(in the rows, 128 means zero)
A single turn carries every row of the set below to another of its rows. Some are shown first; where does it send the rows asked next?
J528: [138 102 129 117 166 108 145  85 109 139 113 101  97]
J579: [128 150 120 129 160 119 152 103 129 139  94  98 129]
J132: [149 133 112 128 152 124 138  68 111 145 106 102 136]
J196: [149 145 102 130 134  94 149 111 166 129 150 127 126]
J16: [146 115 124 127 122 158 121 108 138 116 141 147  88]
J277: [115 138 111 140 132 126 114 123 151 147 143 140 114]
J591: [177 119 141 146 123 152 155 121 120 129 128 117 128]
J636: [129 127 128 110 140 114 104 130 146 138 122 148  95]
J369: [138 138 120 110 134 120 149 125 156  97 123 133  87]
J471: [163 118 114  93 139  93 114 102 148 121 129 139 107]
J87: [156 126 131 146 147 166 148 100 132 128 116  94 125]
J568: [167 129 129 106 140 102 142 131 169 115 133 134 101]
J997: [130 120 107 131 127 141  99 108 146 129 148 135 114]
J9: [160 107 128 107 132 135 104 119 149 118 136 140  97]
J259: [180 118 110 120 122 129 147  84 142 111 151 142 101]
J310: [180 115 120 121 126 118 138  87 101 129 119 117 139]
J437: [188 120 126 123 131 110 143 104 156 137 153 144 110]
J393: [128 146 129 135 158 138 154 115 136 131  96  93 123]
J749: [158 142 126 126 137  88 144 114 153 159 137 153 110]
J169: [144 146 132 121 137  99 161 129 123 129  97 112 131]
J416: [137 138 104 146 129 116 125 100 147 158 156 145 125]
J468: [152 120 125 124 131 121 105 103 133 161 141 160 105]
J561: [151 140 131 143 124 140 162 122 153 128 143 148  90]
J506: [148 106 147 144 162 136 168 106 127 143 129 103  93]
J54: [142 124 101 114 132 119 122 119 167 100 144 117 116]
J926: [111 150 121 123 132 116 134 119 138 138 120 153  89]
J675: [163  95 134 130 161 124 159  81 116 136 132 100 100]
J271: [128 125  94 111 134 112 102 105 148 117 136 128 117]
J987: [144 150 109 116 133  86 160  98 141 133 128 148 103]
J658: [133 140 144 138 133 133 148 143 123 135 101 117 121]
J315: [170 108 132 133 121 151 125 100 101 134 122 121 131]
J224: [152 139 110 151 128 123 146 115 166 142 162 134 123]
J216: [163 118 123 142 146 160 140  83 121 132 121  97 131]
J36: [156 133 122 128 131 104 139  92  96 156 110 129 140]
J202: [154 130 141 140 131 131 133 129 156 157 144 154 101]
J742: [137 142 113 125 157 115 144  83 119 143  95 101 134]
J12: [141 126 103 100 131 104 118  82 124 121 125 147  97]
J247: [139 106 142 126 166 123 162 112 129 124 115  94  91]
J793: [157 122 142 128 131 148 146 139 128 108 109 107 121]
J607: [139 116 135 127 168  99 168  95 120 147 117 103  99]
J712: [137 134 122 111 136  99 129 112 103 134  92 117 132]
J450: [153 129 112 133 123 123 132  77 121 152 146 161 103]
J592: [122 114 142 130 168 120 154 107 119 146 111 103  91]
J828: [147  92 140 134 158 143 144  96 114 136 126 103  93]
J337: [144 103 134 135 162 119 151  79 105 157 126 112 100]
J24: [143 136 132 142 152 156 155 114 139 124 106  92 122]
J374: [163 124  95 120 129 108 133  98 162 113 155 123 125]
J992: [163 122 116 135 147 142 139  69 115 140 116 102 136]

J437 turns into J568
J992 turns into J24
And these:
J271 turns into J997
J528 turns into J828
J12 turns into J16
J315 turns into J658

A single turn carries every row of the set below to another of its rows. Some are shown first; where does it send the rows asked next?
J526: [115 123  87 113 149 115 143 108  95 117 122 136 137 116 144  92 141 114
 105 122 112 112 116 113 137 145 144 133 122]
J661: [115 101 141 114 125 114 151 105 144  91 122 134 132 117 119 133 117 159
 124 132 114 115  91 132 141 144 126 135 146]
J655: [ 98 150 100 107 130 128 151 121 107 161 139  86 119 136 119 157 126 128
 147 132 137 135 122 116 126 118 142 139 100]
J567: [155 127 148 135 122 149 111 157 120 121 140 113 125 137 162 127 131 151
 145 123 159 149 129 115 137 115 102  95 120]
J433: [121  99 122 123 112 118 115 120 125 120 111 138 114 144 127 120 108 118
 101 119 151 152 126 119 122  98 108  79 105]
J191: [146 144 152 133 109 131 124 122 158 149 146 112 112 131 142 148 134 138
 144 125 153 122 137 145 154 122 129  91 126]
J868: [128 148 148  97 115 133 138 131 119 154 147 145 121 117 135 106 126 145
 130 132 118 106 136 150 129 129 163 145 111]
J886: [123 118 132 127 152 112 127 146 121 113 128  78 147 114 130 119 133 111
 115 108 134 144 118 128 104 147  88 100 129]
J172: [111 107 137  97 127 150 119  96 129 124 116 123 107 130 126 139 118 156
 110 117 168 122 125 145 132 160 119 132 108]
J218: [122 118 131 140  81 127 137 134 127 161 147 113 116 131 121 121 130 105
 105 120 137 110 117 118 142 155  93 104 123]
J767: [137 131 171 138 132 136 133 139 132 156  99  74 116 139 139 134 124 126
 133 127 133 166 121 135 134 128 126 149 130]
J857: [158 133 143 136 119 122 163 162 127 127 153 136 141 112 129 135 131 130
 123 152 132 125  89 133 115 129 139 121 121]
J41: [113 123 115 130 157 147  94 121 114 120 127 128 167 121 133  99 122 122
 106 102 127 141 120 104 133 121 139 126 105]
J81: [126 128 146 139  76 111 132 129 127 121 128 139 112 140 133 151 132 104
 160 141 138 151 124 131 144 118 139 114 129]
J896: [131 136 134 118 124 132 134 154 112 156 108 111 139 138 135 117 129 172
 107 107 110 171 126 117 150 124 128 160 105]
J970: [122 120  90 128 153 134 132 134 126 181 138 128 131 126 129 125 126 123
 132 107 138 160 117 133 107 165 123 125 127]
J703: [123 163 136 133 126 119 143 127 122 128 120 112 109 155 131 128 107 138
 130 153 117 111 104 112 138  76 111 119 133]
J532: [ 88 120  96 158 129 125 108 117 123 136 117 105 104 133 144 113 126 131
 121  99 150 101 145 128 117 116 119 131 110]
J491: [118 122  96 119 129 111 155 153 101 124  99 126 119 127 109  95 105 152
 122  92 129 165 104 108 145 118 125 120 122]
J814: [101 127 159 127 120 127 133 127 128 133 138 119 161 114 125 126 125 125
 146 123  97 148 124 138 112 134 169 143 127]
J334: [128 119 130 141 135 117 147 136 116 125  90  93 100 128 118 115 107 108
 156 116 158 161  97 121 145 122 123 113 149]
J764: [131 101 129 113 105 127 130 114 135 119 112 165 122 137 138 137 128 149
 123 127 141 123 113 129 155 175 115 148 129]
J777: [ 94 127 106 116 121 106 128 151 100 117 127 103 126 133 125 101 156 101
 137 110 116 124 108 112 135 136 139 153 140]
J291: [128 132 107 138 158 159 152 118 114  97 143 115 114 129 142 112 144 150
 137 128 122 127 120 131 107 101 160 130 123]
J807: [122 104 106 142 150  99 139 105 143 119 115 102 127 121 147 134 129 121
 112 124 144 122 123 122 128 128 109  71 134]
J937: [109 126 133 115 147 138 121  95 134  91 123 106 132 113 122 148 123 154
 129 115 159 113  92 133 153 136 131 137 122]
J862: [149 130 123 151 148 136 125 138 140 146 122 155 120 147 140  98 113 134
 120 128 112 138 104 130 129 121  94 107 157]
J867: [107 114 145 103  94 124 135 165 115 136 134 129  95 147 146 100 128 158
 144 130 132 126 130 126 118  98 150 133 128]

J567 turns into J867
J703 turns into J655
J218 turns into J857
And these:
J767 turns into J896
J172 turns into J764
J81 turns into J814
J191 turns into J868

